Rotation paths and how fast each direction turns (deg/step):
Each turn is a multiple of 5 degrees from 10 to 175, or 0.
Each row of a path follows its step; steps can be skipped.
Rotation 1:
step 2: [-11 -19 -18   7 -21 -24  14  12  25  24  45  19 -12 -42   7 -10  16   7
  15  21   2 -28 -23  -7 -14 -33  25 -18  -4  -4  -8  -2 -17 -44  -6 -37
  13 -30  12  -1  11  -3 -33  -1  24  42  -2   5  -4 -16 -45 -33   0  30
  11 -35   2  33  36   0  13  35  23  39  36   5 -16  39 -20 -13  -5   7
   7  35 -12  20 -55]
step 5: [  8   8 -14  53   4 -14   4 -10 -14 -19  16   4  22 -17  13 -31 -26  21
  52   0 -21   4 -20 -29  12 -11   8   3 -32   2  17  -9 -34 -15 -24  10
   2 -21   5  17 -15  15 -15  -3   7  -9 -23   6 -63  10  10  37 -15  17
 -21  22  51  19 -41 -46   7   4  29 -11  -6 -33 -12 -12  15   6 -30  39
 -21 -30  44  -8   0]
step 8: [ 40  -8  26  -9  14  -9   5 -25 -16  13 -29 -28 -17  33 -67 -32 -19 -21
  14   3 -16 -18  -6  28  41 -18   5  36  -7   0  19   7   7  11  16  12
  45   2 -30 -14 -24  -7  26   5  -5  15 -14   9  55 -31  29  32   9  35
  12 -17 -37  13  -5 -22  -1   3  14 -16 -22   4 -13 -29  10  25   9  21
  -7   1   7 -63  15]
step 9: [-23  16  14  47  -6   7   0  -6  15 -16  33  -9  14   3  48 -14  -9 -21
 -20 -39 -12   0  22   1 -16 -16  -1  -1 -14 -13  26  -6   5   8 -45   8
 -14  11 -10  -1  31  11  13  36  13 -40  -1   7   8 -16  -5 -29  28  37
  54  25  26  -9  48 -22 -20  23  -3 -19 -13  30  46  18  -9  46  -1  10
  13 -46  12 -23  30]
step 20: [ -1  11   9  -2 -24  12   8 -35   5   0  -4 -33 -46 -38  39 -17  12 -13
  -7  -6  12 -37  56  10  10  -6  65  -4  16 -19   4 -13  34 -21   3   9
 -15   8  -6   6  65  48  11  29  -7   3  46  -6   6  -1  -8  -2  40  34
  24  -3   1  -6 -19  27  -7   2 -15  19  47 -13   8  -8   2   4  18  -2
 -25  15   5  18   2]
step 27: [ -8   6 -15  34  42 -30  36  19  17  35   7 -11 -33  -9  33 -26 -36  15
 -17 -26  22   8  -7  -5  34 -14 -23 -12  -1  13   8 -11   3 -13  -4 -34
   9 -21 -10 -33  39 -23  22  -9  26 -13  14  50 -27  -9 -10 -16  10 -18
 -29 -19 -12  -7 -23 -41 -22  -9  21 -21  -3  20 -23 -29 -16  -2 -36 -30
  -8 -25 -19 -48  31]
step 28: [ 17  10  23 -31 -20  -4 -12  17  14  -1 -14  -6 -19  -8   8 -29 -21  21
  -7  -3  -8  30 -44 -21  14 -25  21 -22 -29 -53  16 -45  -3  42   2  42
 -38 -50 -53  -3 -10   6  17  26  35   4  21   7   8  -8  -6  44  -7  15
  21 -19  -2   3  15   9 -21   4   8  22 -37 -27  36 -15  -7   7  11  -7
 -17   7  32  16 -29]
step 31: [-24  19 -18  19  16 -49  39  19 -26 -44   7   9 -16  -1   8   6  -8 -37
 -18  11  32 -27  10 -14  -1 -20   8   2  -3 -24  74 -33  26  -3   9  27
  -1   1  30  30  -6  31  49 -22 -32  16  -4  15  18 -18  -5 -16  28  38
  -7  -1  13   9   2 -14 -27  -3   5 -28  -5  29  -7  -2  19  -1  21  21
 -30  44 -22  -8 -12]
Directions:
[ -8  -2   4  -5  -6  -1  -6  -9   1  -4  -3   2 -12   2   4   0  -5  -4
   9   5   2 -13   5 -10  -4   5   1  -6   5   4   0   1   1  -6 -11  -7
   1   8  -3   6  -2   3   0   5  -4  -1  -3  -7   2   4   5   6   5   0
   1   8   5  -4  -2  -6  -7  -6   1  -3  -8   6   2   2   2   1  -6   0
   2   4   9   2   4] => 70
[  6   5  -2   2   4   3   3   3  -3   4  -1  -2  -3  -4   4   2 -13   2
  -6   3 -15   2   1   0  -3  -3   3  -5   0   6   4   3  -6  -4  15  -4
  -3   2   5   1   2   0   5 -10   8   2  -2  -7   0  14  -1   7  -3  -9
   3   4   1   4   1  -2   9  -1   4   4  -7  -1   3   2  -8   0  -9   0
   1   4   7  -5   4] => 35
[  4 -13   4   7   7  -9  -3  -2  -1  -8   2  -1   1   2   0   4 -12  -3
  -4   3  -2  -7   7  -4 -10   0   2  -4   3   6  -2  -9   0  -2   6   3
   1  -1  -5  -1  -6   8   1   4   0   0   6   4   3   1   2   0 -10   3
   4   3  -3   1   7   0   2  -6  -2   6  13   5   6   2  -1   6   9  -4
  -4  -2 -10   1   0] => 35
[ -1  -4   4   4  -4  -1   5  -7   3  -4   4   1   1  -6   4  -1   4   2
  -4   2  -1   0 -10  14  -5   2   8  -4   2   4   8  -8  -8   2  -5  -4
  -4   2  -1   0   5  -2  -3   4  -2   6   1  -3  -8   0  -6  -5   2 -10
   3   9  -2   2  -3  -9  -2  -6   7  -4   7   0   2  -2  -1 -14   7  -2
   3 -10   0  -6   7] => 160
[  5  -4   2  -7  -1  -2   3  -4   4   0   6  -4   4   3  -1   2   0   5
  -8   1   0  -2  -7   1  -6   4 -10  -6   2  -6  -6   0   8  -3   2  -1
  -7   4  -1   0  -7  -8   1  -1   7  -6  -6   7  -2   4  -3 -10  -2   1
  -3  -2   5  -6  -4  -8  -5   0   4   4   1  -4 -10   1  -3   6  -3 -10
  -2   8   0   5  17] => 125
[ -9   4   5  -1  -2  -1  -6  10   0  -8  -6  -2  -1  10  -6  -8  -6   0
   0  -7  -3  -5   1   1   4   5   4 -11  -7   4   8   4  -2   7   3   4
   3  -5   3 -10  -5   1  -3  -7   3   4   3   1  -5  -5  -7   0   5  -3
   0   4   1  -4   8  -1  -9   5  -7  -3  -3   2  -3   1  -5  -3   1   0
   0   1  -6   5  11] => 20
